One turn moves each row of this set onto another row. After a few examples, where does it send each row asked below?
J_155: [-12   2  -7  -3   0   4   7  -1   2  -5   3   6   3   3  -3   4   9   8
  -3  -6  -1  18   2]
J_781: [ -5   4  -9  11  -3   8   3 -11   0  -6   1   1  -1   3   6   4   7   0
   0 -14   4   4  14]
J_63: [ -7   5  -6   6  -2   6   1  12   1 -12  -1  -5   4   5   4   4   7   0
   4 -11   1   0   9]
J_30: [ -3   2 -12   3  10   6   6  -4   0  -1   2   6   4  10  -2  -3   4   0
   0  -4   7  10   4]
J_481: [ -7   6  -9   8   2   7   6   1   0  -7   0  -6  15   7   2  10   8   1
  -1 -11   3  11   4]
J_913: [-12   8 -11   3   0   4   2   3  -1  -8  -2  -6  13  10  -2   2   6   4
  -6  -8   4   6   7]
J_128: [-6  6 -5 11  3  5  7 12  0 -7  0 -1  5  4  4  5  7  2  8 -8  1  4  6]
J_702: [ -7   1 -14   5   1   5  -1  -6  -1   1   2   3   0   1   1   1   5   7
   2  -3   4   1  10]
J_551: [-10   1  -5  -4  -6   2   7  -4   3  -4   3   1  -5   3  10   0   9  -4
  -6 -12  -5   2   5]
J_706: [-12  12 -10   9  -4   7   0   1  -3  -7   2  -5   9   7   5  -2   2   4
  -6  -6   8   6   5]
J_640: [-7  3 -2 -3  8  1 14 -3 -3 -5  6  3 -2  4  0  1 12 -4 -5 -5  1  7  0]
J_455: [-11   4  -6   0  -8  10  -3  -5   2  -7   3   2  -2  -2   8   3   8   4
  -9  -7   1  13   5]
J_196: [-1 -1 -7 -2  1  4  0 -6 -2 -8  9  1  7  8  4 -1  5 -2 -1 -9  8 16  4]
J_274: [ -8   1  -7  -1  -5   3   2  -6   3  -8   2  -1   1   9   3   2   8  -5
  -1 -12   1  14  15]
J_225: [-6  4  6 -7  5  7  8  0  0 -7  3 -2 -3  8  5 -8  8  2  1 -8  1  7  2]
J_213: [-6  5  3  1  4 11  9 -1  1 -2  1  1 -5  1  7  1  7  4  8 -9  1 -1  2]
J_250: [-10   2  -7  -3   5   3   4  -2  -4  -6  11   2  -5   0   1   3   8   4
  -2  -5   1  -1  -1]
J_611: [ -8   3   4  -5   0   9   5  -1   3  -6  -1  -3  -5   2   6   3  11   2
   5 -12  -3  -1   7]
J_468: [ -4   6  -3   6  -2   7   0  11   0 -13   0  -6   5   8   9  -3   6  -3
  -2 -11   4   5   7]
J_462: [-5  5 -4 10  2  4  5 12 -2 -5  4 -2  6  3  8 -2  5  2  6 -3  1 10  4]
J_162: [ -4   3   7  -6   1   9   4  -2   0 -11   3  -5  -2   4   8  -2  11   1
   1 -14   1   4   4]
J_995: [-11   6  -9   8  -4   6   3   1   2  -2   3  -5  11   4   8   9   5   0
   2  -5   1  14   6]
J_921: [-14  12  -9  11  -4   7   5   1   1  -2   1  -3   7   7   8   1   2  -3
  -3  -4   4  11   8]
J_743: [-14   8  -9   2  -2  12   5  -4   5  -7  -5   8  -4   3   0   3   7   2
  -9  -9   4   5   5]
J_376: [ -8   5  -8   3   0  10   4  -4  -1  -9   4   8   3  -1  -1   6   6  10
  -3 -11   8   7  -3]
J_962: [-7  4  3 -4  4  8  6  1 -1 -2  5  0 -4  2  6 -5  5  6  6 -4  2  3  0]
J_291: [-6  6 -3  6  0  4  3 13  0 -7  1 -4  4  9  9 -7  5 -3 -1 -4  1 11  6]
J_266: [ -9   5  -6   5   2   7   8  -6   0  -6   6   3  -7   3   8   2   6   0
  -5 -15   0  -5   0]
J_408: [ -7   5  -2   6   0  10   9  -7   2  -7   2   5   1   3   6   2  10   1
  -8 -11   1  21   2]
J_520: [ -2   0   0  -3  -2   1   9  -6  -3  -7   8   0   1  -1  10   0  12  -3
  -6 -10   2   8  -1]

J_702 turns into J_274
J_481 turns into J_706
J_551 turns into J_640
And these:
J_455 turns into J_155
J_63 turns into J_291
J_225 turns into J_213

